One vector is turned by the same rotation once a step. Each row is the vector after some number of steps, and that number follows the row.
The counts run from 0 to 377.
[104 114 157  97 166 149 103 118  71 153 152 153 122 111 164 127 134 136
 137 178  86 145  97 155 182 132 111 148 140  80 136  89 123 119 124 148
 112  96 146 103 139 123 136 136 178 135 162 146 145 120 110 137 128 142
  99 103 125 120  87 148 115 142 173 158 105 100 185 114 123 132 115 102
 133  70  81 149 142 122 107  99 133 141 140 170  72 165]
268
[ 66  83 142 151 151 141 140 148 141 145 106  97 123 119 129 161  98 114
 137 117 113 114  81 140 141 149 124 157 115 133  78 112 119 113 175 188
 109 122 183 184 127 167 138 199 157 125 159  79 126  88 117  94 135 107
 124 127 108 117 139 114 115 121 144 177 117 138 128 102 114 157 110  96
 141 118 132 157 109 151 130 104 139 135 104 186 107 164]
125
[ 51 139 161 136 153 165 149 104 141 114  51 118 145 108 127 127 117  99
 137 138  91 118 138 143 130 151  84 154 138 132  90 138 133 107 107 112
 127 131 188 134 156 200 110 113 111 102 130 116 135 102 151 100 128 123
  84 147  84  95 133 133 155  95 169 133 126  81 118 113 128 147 103 111
 133 146 143 125 139 151 131 142 116 128  71 172 130 130]
118
[130 139 137  97 149 125 198 133 150 133  95 110 139 159 145 136 119 159
 140 124 189 142 109 143 146 158  94 129  97  91 126 110 146 182 138 144
 144 155 124 176 138 188 124 133 120 132 139 142 153  86 137  84 108  97
 146 119 123  90 109  98 165 170 122 161  83 158 130  83 108 102 141  90
 159 187 139 132 115 109  83 110 136 155 113 119 141 192]
41
[130 155 155 106 155 130 154  94 119 153  92 142 123 108 149 111 161 116
  83 146 142 152  98 148 186 158 119 133 130  96 137  68 163 145 133 121
 118 106 121 112 116 148 106 101  86 140 124 165 161  87 104 132 119  92
 107  64 135 148  76 158 150 148 180 113 111 140 170 138 120 154 118 125
 153 104 158 132  93 108 139 120 131 172 156  93 153 135]
58
[131  93 137 155 190  73 166 131 113 184 121 104 142 154 143 123 135 163
 134 125 153 170 109 128 126 156 128 138  56 103 100  62 139 169 137 131
 120 163 131 138 129 107 156 145 109 107 135 111 134  85 130 116 128 123
 164 178 136 136  90 153 139 122 179 145 104 162  90  72 135 122 141 131
 127 163 109 141 149 105 117 134 131 106 106 117  96 118]
255
[147 123 133 121 168 118 141 137 101 183 107  98 122 143 140 127  97 149
 152  92 167 115  94 136 109 181 106 134 105 125 142 107 149 160 174 186
 128 111 140 137 101 171 167 167 156 124 151 119 141 111 124  89 107 121
 141 135 129 117 108 138 120 153 150 189  93 152 120 126 110 118 134  84
 118 156 107 148 123 103  76  89 132 170 134 138  78 217]
43
[138 132 102 139 189 122 160  95 121 148  94  60 144 119 157  90 102 145
 135 116 169 140 143 140 125 167  92 110 110  99 153 111 115 159 119 133
 137 130 128 111  90 151 133 132 128 121  80 113 132  70 171  98  92 101
 138 139 116 117 107 140 158 130 170 182 140 137  86 167 146 122 143 147
 139 143 165  99 144  55 108 103 158 145 117 106 124 157]
151
[134 119 141 138 107 160 106 136 108  93 106 172 150 121 109 139  81 131
 115 138 148 169  45 177 157 115 143  77 150  87  82  93 111 103 144 154
 132 139 155 189 159 155 138 107 153 119 145 157 131 135 131 114 116 146
 118  79 142 107 141 106  90 159 119 136 115 152 138 131 126 109 129  71
 142 104 133 125 114  90 120 112 150  94 110 131 125  98]
81
[167  92 134 133 110 100 118 112 147 164 134 123 139  99 141 125 151  98
 130 158 153  95  90  95 107 190 142 132  70 120 108 115 140 119 134 145
 105 145 145 182  87 144 128 168 117 134 125 125 123 126  97  89 155 108
 153 136 192 101 115 147 143 173 125 151 132 115 131  82 151 152 101 123
 183 143 137 169 125 134 145 139 174 116  95 110 115 184]
132
[140 153 146 144 146  91 141  82 103 177 105 172 139 104 119 186 140 137
 143 102 144 156 121 147 133 164 113 152 124 120  77 115 144 108 196 121
 101  99 150 153 146 178 136  94  81 119 153  80 135 126 151 132  81 130
 135 147 147 132 124 191 144 103 161 106 121 148 142 124 131 152 175  85
 103 147 142 158  81  97 129 115 137 151 119 111 144 110]
305
[137 148 148 133 134 100 120 140 120 141 141 128 120 125 112 118 129 116
 118  99 168 119  86 155 191 149 138 104 129 151 105  75 148 146 126 170
 163 103 134 127 148 143 140 133 116 130 149 131 115 151 119 117 154 147
  98  89 134  76 114 182  47 172 120 160 144 129 122 127 120 142 129 113
 162 105 132 151 121  74 135 122 153 133 185 100 112 133]
190
[137 137 156  76 168 144 132 113 122 107 116 145 121 118 156 106 143 148
 125 186 122 165  83 129 216 120 134 113 136  51 123  99 126 169  83 102
 153 127 117 167 177 142 113 100 152 116 143 195 162  78 132 119 123 108
 120  88 130  93  95 109 135 168 160 162 126 114 177  97 122  94 107 130
 141 103 123 143 143 122 104 120 143 147 105 145 116 160]
270
[142 156 128 130 147 131 115  86 100 126 122 136 111 135 118 141  84 116
 158  81 139 112 162 151 136 173 112 103 106 128 101 149 132 110 130 145
 132  88 152 130 162 216 167  96 122 118  88 112 106 152 156 139  95 155
 123 183 165  54 141 201 124 119 165 126 143  97  89 136 131 150 149  75
 128 148 125 135 121 108 147 105 141 114 135 138  95 118]
93
[ 88 126 167 138 164  72 159  96 104 157 112 135 169 144 111  90 149 104
 145 107 133 139 101 149 118 123  87 138 110 113 108  62 174 152 136 154
 137 169 109 143 145 153 163 115 151 131 143 184 141  99  96 155 150 111
 111 130 124 142  84 154 126 137 155 125  76 153 133 117  80 170  93  84
 148 150 132 121 112 115 107 119  97  99 119 133 107 145]
247
[154 148 146 137 117 153 153 128 121 120 119 140 146 122 126 155  76 165
 117 138 147 126  96 160 129 133 108 102 150 104 123  93 146 134 117 132
 106 150 173 152 139 143 115  87 153 109 139 148 117 150 165  98 131 154
 126  65 102 106 117  97  59 175  95 158 114 127 140 145 134  95 135  77
 135 145 177 115 119  44  81  99 148 149 111  90 112 125]
294
[134  72 121 119 113 113 141 128 187 126 109 121 121 108 152 125 131 127
 127 150 166  98  79 109 111 165 146 109  64 102  86 111 116  94 131 133
 104 170 161 205  99 158 136 159 131 136 117 130 130 110 138  80 149  94
 143 114 174  98 149 117 140 184 118 151 137 125 128  99 179 129 103 123
 165 156 157 123 145 109 139 143 170 103  89 104 120 184]
131
[122 112 179 153 141 156 109 103  86 173 132 176 159 114  87 145  92 105
  95 176 135 164  74 164 154 126 147 128 135 109  67 128 172 129 116 138
 102 124 137 138  99 113 129 124 156 115 169 177 135 156 121 112 115 134
 149  92 125 146 122 117 119 165 133 113  82 129 154  90 117 134 164 100
 137 108 149 164 124 103 161 111 169 106 131 144 110  87]
79
[132 147 169 131 163 155 132  93  85 191 112 133 140 111  95 188 108 110
 133 125 101 139 149 145 173 167 138 168 141 108 101 146 192 140 143 135
 117 103 160 116  94 176 132 125 111 118 140 132 150  83 102 131  68  95
 166 103 142 150 116 179 188 123 157 137  93 120 146 119  99 141 176  97
 124 116 170 164  74 131 167 118 126 155 142 135 114 103]
308
[ 89 177 174 171 165 147 152 111 138 156  86 122 156  95 122 174 100 105
 128  90 118 106 165 156 152 159 116 103 139 130 105 148 217  90 114 117
 116 110 155 121 143 159 118  97  81  88 128 141 155 114 140 116 118 105
 145 128  97 114 116 173 163 141 152 108 112 113  76 132 107 115 163 127
 120 176 184 120 106 115 126 117 117 159 142 116 140  98]
201
[ 65  88 149 153 154 131 157 156 163 131 101 110 154 114  94 148 123 117
 121 125 131 114  72 115 138 153 131 178 112 137  58  94 147 145 163 146
 133 158 162 185 118 143 148 196 120 114 166 107 139  84 122 105 162  83
 126 113 104 127 140 130 133 151 136 172 102 147 126  80 110 129 127 120
 149 141 131 178 113 141 139 115 140 124 109 173 122 156]
124
[164 146 159 123 144 119 128  66 122 179 126 172 142 108 115 180 136 129
 147 142 159 160 141 130 140 147 133 145 104 128  83 103 174 138 177 129
 108 122 139 151 111 180 121  85  78 106 162 132 150 113 134 136  98 107
 149 133 147 130 141 188 127 133 145  94 117 123 121 104 145 131 181 109
  87 158 145 182 110 118 137 130 125 142 132  93 143  87]
304
[139 119 161 111 172 117 185 154 126 103 101 102 166  82 134 136 137 137
 116 125 103 144 126 140 200 130 130  96 125  97 126  95 106 150  87 142
 140 190 170 158 153 152 135  97 128 107 119 112 113  83 168 129 138 102
 117  85 138  82 120 143  68 124 118 156 181 111  97 120 131 137 104 131
 170 111 183 106 124  98 147 149 145 101 111  90 112 107]
106
[126  76 165 142 165 146 127 133 132 178 115  96 151 110 107 140 109 143
 126 149 136 101 116 121 121 175 152 164  93 126  82 139 141 161 107 145
 134 158 164 142  71 136 128 198 173 122 144 117 149  87 106  85 122  77
 144 139 135 126 129 120 125 146 115 183  98 113 133  70 150 127 127 143
 151 138 127 166 136 104 127 147 160  96 106 133 102 169]
128
[ 87 112  99 142 114 187  98 111  73 130 118 153 135 112 106 121  71 110
 100 159 100 159  78 165 146 135 130  78 153 107  88 151 140  79 117 149
 115 114 145 140 131 166 120 115 147 111 145 168 132 162 131  90  90 151
 124 100 136 124 148 102 167 135 151 133 110 108 110 150 118 143 126  78
 146 104 176 119 130 113 146  83 169 114 106 159 115 109]
77
[ 75 148 163 154 140 132  79  48 113 130 104 158 145 112 103 102 102  91
 138 152 120 120 115 146 147 122 104 109 180 141  66 146 119 105 100 110
 141 140 155 102 139 187 117  94 145 114 129 113 127 145 155 125 113 125
  62 142 132 124 106 140 100 100 156 100 176  88 140 133 143 180 119 144
  91 104 120 142 143  92 148 132 145  81 105 173 128  89]
326
[127 149 154 108 190 154 143  78 109 147 139 127 138 148 122 124 139 132
 112 164 155 154 143 142 178 146 114 147 163  85 138  89 143 198  75  91
 149 130 149 103 112 130 103  88 112 103 148 166 144  63 132 127 108  86
 137  79 113 148  78 126 118 164 143 132 101 117 150 178 113 103 132 129
 137 112 162 154 112  75 130 126 113 141 162 119 115 123]
62
[127 109 191 120 189 111 157 164 102 125 145 104 171  78 115 139 128 129
 127 120  90 141 118 149 192 131 118 127 114 101 112  98  95 128 113 157
 140 154 174 147 163 132 162 110 174 130 136  92 123 110 152 152 121 128
 120  81 135 102 105 156  57 135  95 174 152 125 124 152 125 123 104 125
 152  86 165 123 119 100 149 125 153 106 124  92  98  84]
105
[137 108 214 165 170 141 131 151 101 166 133 129 162  82 112 169  93 130
 108 122  94 147 112 135 129 147 139 152 134 129  97  85 122 141 137 165
  93 148 203 153 112 138 112 114 140 104 168  65 135 123 138 124 115 133
 153  94 111 124 128 121  48 117 102 162 124  94 138 125 165 126 133 106
 122 100 159 156 129  81 131 152 151 130 105 122  76  86]
211
[ 91 130 149 128 172 119 169 110 100 105  70 108 169 163 100  79 105 133
 136  95 132 144 118 141 115 144  71 127 136 123 151  80 146 179  98 149
 151 158 113 146 148 192 158  98 131 123 110 146 131  95 131 122 129 136
 114 145 106  98 104 117 127 104 169 151  94 142 114 112  97 143 118  87
 147 142 119 104 136 107 101 117 102 126  71 132 122 136]
249
[133 134 122 113 157  78 174 123 149 138 137  74 130 150 143 102 160 142
 154 114 174 133 130 122 164 141  98 117  93  88 129 100 134 190 140 133
 147 153 117 128 109 126 176 155 121 109 101 132 138  48 126 129 106  91
 160 122 143 151  94 153 137 178 138 154 107 164 127 156 104 134 123 120
 153 161 150 131  98  82 127  92 133 118 150  91 107 163]
148
[ 78  68 156 135 183 111 139 159 138 146 140  98 144 103 126 112 132 108
 129 153 103 129  90 123 170 115 121 138 111  97  73 105 100 148 120 131
 130 168 163 133 126  90 159 185 174 107 167 115 119  90 145 101 143  95
 104 123 119 139  88 142 108 160 117 168 146 126 115 110 143 107 105 158
 155 108 124 154 145 129 139 101 161  69 128 172  71 146]
22
[107 128 162 100 184 124 114  70 105 142 120 143 128  97 148 136 138 125
 171 111  82 119 158 137 139 167  77 134 132 121 124 133 118 100 100 120
 130 114 170 116 164 198 153 109 126 131 105 107 137 112 140 156 127 140
 107 177 140 100 107 178 134  69 179 139 168  87 132 144 143 156 115 123
  98 108 100 132 144 146 132 125 131 111 102 165  77 139]
11
[128  94 153 143 185 110 183 124 110 135 107  97 160 150 149 126 134 176
 156 131 150 160 123 126 147 143 115 128  91  75 121 108 139 189 119  99
 135 179 133 148 130 145 159 136 135 102 120 146 156  59 155 114 115  99
 190 160 136 105  99 126 151 137 134 143  97 162 101  89 129  92 143 109
 144 183 131 136 165 105 105 122 109 107  81 111 118 135]
254
[159  97 140 137 143 134 175 143 121 106 113 112 138 114 111 142 102 107
 116  90 123 137  95 139 162 150 135 116 103  80 121  82 134 124 123 165
 136 178 138 203 137 176 166 102 123 124  74 135 144  89 121 134 149 132
 176  96 157 103 124 137 115 139 136 156  79 142 105 117 136 141 123  72
 180 115 148 100 134 112 142 143 138  97  94  87  97 102]
0
[180 169 149 128 132 142 154  93  95 138 106 149 127 143 117 144 120 144
 122 110 156 151 123 116 100 168 127 129 129 127 132  86 134 138 157 162
 123 104 148 152 125 196  94  76  97 101 127 111 124 124 142  82 120 151
 149 117 112  68 136 113  94 126 152 146 121 112 110 155 145 119 133  81
 142 185 189 144 117  69  92 137 126 168 111  63 139 123]
298
[127 153 144 103 127 102 134  89 150 154 100 155 154  93 137 120 160 118
 129 130 164 111  83 139 135 153  91 127 109 113 117 112 197 162 131 124
 133 145 113 139 128 174 145 133 130 173 108 179 166 122 110 135 138  95
  89  97 141 135  85 158 146 174 156 122 113 145 177  91 111 184 140 117
 167 152 123 135 127 120 110 137 134 143 120 106 143 178]
140
[ 99 116 120 176 118 125 121 108 103 175  95 167 145 120 111 129 114  88
 108 143 151 164  69 165 149 141 158  86 105 127  63 108 170  97 163 135
  85 105 119 130  94 113 121 148  92  94 182 157 134 141 120  93 104 127
 121 112 111 156 153 156 162 129 169 117 108 147 133 118 121 163 152 119
 123 133 158 146 118 117 177  97 168 120 133 155 144  87]
75
[126 121 162 112 124  97  81  63 123 181 133 155 145  85 138 119 128 122
 164 134 122 101 111 134 106 150  82 148  85 130  97 135 147 116 137 127
  93 140 142 139 100 158 127 147 170 166 119 129 134 163 117 137 110 127
 118 123 169 116  89 152 114 169 133 145 126 112 186 119 157 165  96 124
 133 136  93 162 129  96  95 127 166 101 108 110  99 181]
137
[164 127 137 101 160 143 144 108 125 159 131  81 141 145 139 143  99 174
 150 132 163 119 151 119 125 171 118 129 109  82 133 159 134 163 121 128
 146 117 142 150  98 168 141 122 151 117 113 135 133  91 152 101  88 118
 177 132 135  98 116 112 166 169 127 182 105 131 112 122 157  65 142  97
 165 174 124 120 132  96  83 109 153 152 126 112 102 185]
45
